Rotation paths and how fast each direction turns (degrees a step)
Each turn is a multiple of 5 degrees from 10 to 175, or 0.
Each row of a path follows its step; steps can be skipped.
Rotation 1:
step 3: [-48 -13  13  23  28  42 -31 -70  20  36   3  21 -16  -9  19  15 -14   5
   7  23  56 -36 -13   1 -47  20 -24  36  -1  18  16  14 -22 -17   0 -33
  -1  35  18]
step 4: [ -3 -54  23  25  -1  14  56 -19  24  16  -6  -4 -55  16 -28  52 -18  10
 -13  -1  74  11 -28   4 -14  17  10 -11  -1   6  43 -15   9  -3  26 -38
   4  -6 -34]
step 5: [-22 -98  26 -19  11 -10  31 -44   6   0   9 -23  39   6  22 -13  29 -17
  -2  12  39  21 -20  25  25   7   4  28   7  38  18  31  26  29  16  11
  18  -7 -29]
step 6: [ 11 -19   4  14  35  10  46 -44 -19  16  15  21  -8 -27 -34  15  61  -2
  37  62 -22  64  22   0  -6  24  14   7  26  43  16  19  18  10  -8  -1
  17 -11  19]
step 9: [-45 -13  41 -29 -35  48 -50 -13  19  32  -1   5  15 -10  17  -9  52 -18
 -16  32  23  19   7  -6 -45  24 -30  23  13   2  -2  -2  36  27  11  -9
 -38  43 -31]
step 13: [-12 -33  55 -30  -8  26  33 -48  25  18  32  18   5  -6  17  21  14  18
  55 -13  66 -21 -26 -24 -22  53  -9  15   8  14  32   2 -15 -18  -4   7
 -12 -22 -12]
step 15: [-22 -34  42 -38  53  39  -7 -31 -26  10 -16 -28  -1  -9 -22   7  17 -33
 -19  67  20  31   0  36  -7   6   2  34   9  39  15  33  22 -28 -12   0
  -2  34   3]
step 18: [ -5   5 -55  -7  -9  28   0 -22  46  35 -11  25 -13 -27  16 -13  79  10
 -13  28 -17 -11  45   2 -24  29 -22  27  38  41  -7  -4  17  34  24 -27
  18   8 -18]
step 22: [ -5 -51  11  38  34  25  13 -64  35  24  13  47  14   3  19  32  30  -6
  38  33 -27  30 -13 -21   9  44  16   0  29  11  48  -4 -24   8 -13 -16
   6 -10   4]
[  9  -4  -1  -4 -11   4  12   8  -4 -11   2  13  -6  13  -2   5  -9   7
   2  -4  -1  -6 -17   2  -8 -10   6  10  11 -10  12   3  -7  -1  12   0
 -14 -15  -1]
115
[ 10  13   4 -17 -14   8  -5  -4   5   7   6   9 -15 -15  -3  -1  -8   1
  10  -3   5 -23   8   0  -3   4   3   6  -7  11 -10   4   4  -2  -2   3
   1  -6   6]
65
[  1   8   3   7 -15 -13  -6 -22 -13  10   8  10   6   9   7  -1 -11  -4
   1   5   0   9  -4  -3   4   3   6   1   5 -12 -12  15   3   5  10  -8
   8   1   8]
130
[ -4  11   2   2   3  -1   4  -9   0   3   2  -8 -16  11  17   3  15  -9
 -16  -7  -4  -8   3   4 -19 -12   9   5   1  -8 -12 -10  -1   9  -7   1
  -7   1   1]
45
[ 12  -5  15  -6  24 -12   8  -5   3  -6   8   2   1  -4   7   7  -8  12
  -2  -2   2   7 -12  -1  -4   7  -1   4 -12   9  -8 -10   1  15   4  -2
   6 -12   7]
45
[ -2  18   5  -6  -5   1  -3  11  12 -11 -11   6   6   2   2 -14  -1  10
 -12   5  -7   7   9  -7  -8   5 -11  -5   7   3  -9  -2   3   9  20  -7
  -9   7   6]
40
